[1, -36, 39, -11, 15, -6, 12]
-36
[29, 6, -4, -4, 32, 25]
6
[15, -17, -31, -24]
-17
[35, -35, 30, -36]
-35
[7, -15, -17, -9, 16, 9, -38]
-15
[27, 29, 24, -21, 26]
29
---
Q:
[[ 35  20   4  26 -38]
 [ 17  -2 -13  12 -21]
 [ 16   3 -22  15 -11]]
A: 4

Q: [ 31  -1  17  12 -39]
A: 17

Q:
[[-18 -18   0  35  20]
 [ 15 -26 -15 -35 -37]]
A: 0

Q:
[[31 21  3  0  2]
 [35  5 -1  0 -1]
 [-1 -2  4 21 35]]
A: 3

Q: [-5 20 -3 38 22]
A: -3

Q:
[[-28  -8  -8  -8  18]
 [-16  -4  -1  -6  20]]
A: -8
---
[[  1   1  -1   2  -6]
 [ -2   2   0   3  -8]
 [ 14  -1  -2  -7 -37]] ==> -8

[[-16  -7  13  13 -18  -8  -7]
 [ -3   1  12 -28  -1  -7   5]
 [-14  -1  17 -16 -12 -11  -1]] ==> -18

[[  2  -1  -7 -37]
 [-11 -10 -29  -6]] ==> -29

[-26 -24   1  33  29 -36] ==> -26

[[ 14 -33  32  17]
 [-10  22  39  21]] ==> -10

[[ 12 -24 -26  35]
 [  7 -18 -16  17]
 [-30  13  15 -12]] ==> -26
---
((-150, -628, -79, -95, 749, -225), (-193, -436, -79, -79, 444, -395)) ans = 749
((32, -26, 543, 612, -619, -528, 400), (674, -627, -661, -287, 621, 264, -138)) ans = -528
((524, 432, 654, -58, 529, 606), (-699, 145, -441, -481, -163, -621)) ans = 529
((-361, -263, -580, 140, 48), (-219, 506, 695, -147, -129)) ans = 140
((-615, 829, 522, 17), (-692, -786, -513, -511)) ans = 522
((70, 97, 99, 239, 132), (141, 47, 184, 189, 81)) ans = 239
((200, 246, 153, 218, 110, 97), (190, 127, 143, 180, 62, 187)) ans = 110
((19, 2, -12, -36), (-33, 31, 14, -11)) ans = -12
((35, 30, 48, -31), (-14, 8, 24, -7)) ans = 48
---
[5596 1597 9094 8133 3876]	3876

[ -5  33 -25 -13  21 -11  24]	-13

[223 212 187  62]	187

[-500 -531  898  -32  -10  292]	-500

[194  14 247  71]	71

[[586 600 412 543 362]
 [774 798 308 685 176]]	308

[-46  22   0  36  40 -32 -25]	-32

[3322 8130 3281 7375 2873 3516]	3281
---
[ 4 33 13  2 22] → 22

[  6 -29 -23  -1 -30  -5  28] → -30

[[-13  16  13 -26 -28   7  -3]
 [-14  19   8 -22 -29   5  -5]] → -28

[ 23 -32   0  -5 -26  24] → -26

[ 30 -26   9  27   0  16] → 0

[[-16   5  16  17   1]
 [-19   4  12  11  28]] → 1

[ 18 -13  10  37  27] → 27

[-26  10 -39   2  22 -30] → 22
---
[[ 33  -2 -39 -20 -15]
 [-20 -17  39  -4  30]] value -15

[[ -4   9   0 -16 -17   5]
 [ 16 -16 -29  29  30  -5]] value 5

[[ 10 -29 -12 -23   4]
 [  4 -31 -15 -22 -21]] value 4

[[-29 -22  19   9  27  28]
 [-20  37 -24  11  23  13]] value 28

[[ 29   5  16  13  16  13   0]
 [-37  19  26 -30  16  16  22]] value 0

[[ -8 -39  24   6   4   7]
 [-20  16 -14  23  17 -19]] value 7

[[ -3  24 -39 -19  -9 -16 -12]
 [ -1  -8  12   5 -17 -12   9]] value -12

[[-33 -29 -21 -22   9  28]
 [-24 -18 -25  12 -18  22]] value 28

[[  6   1  19   1   0   3]
 [  0   5 -33 -18  -2  31]] value 3
---
[[-0.038, 0.146, 0.072, -0.169], [-0.052, -0.015, 0.201, -0.064]] -> -0.064
[[59.9, -84.7, 44.6, -51.0], [-49.9, -76.9, -23.0, -87.4], [-184.4, -96.4, -37.9, 140.7]] -> -87.4
[[-0.155, 0.182, -0.023, -0.034, 0.162], [0.011, -0.039, 0.055, -0.174, -0.016]] -> -0.016
[[-0.524, 1.426, -1.498, 0.475, -2.128, -0.633], [-0.514, 2.170, -0.307, -0.365, -1.333, -0.649]] -> -0.649
[[-1.69, -65.28, -26.55, -152.45, -115.37, -4.23, 0.92], [-10.57, 138.77, 86.39, 111.11, 1.21, -76.12, -58.91]] -> -58.91
[[-2.06, -1.47, 1.40, -1.46, -0.59, 0.49, 2.06], [-0.55, 0.73, 0.89, 1.11, 1.41, -0.04, 0.83]] -> 0.83
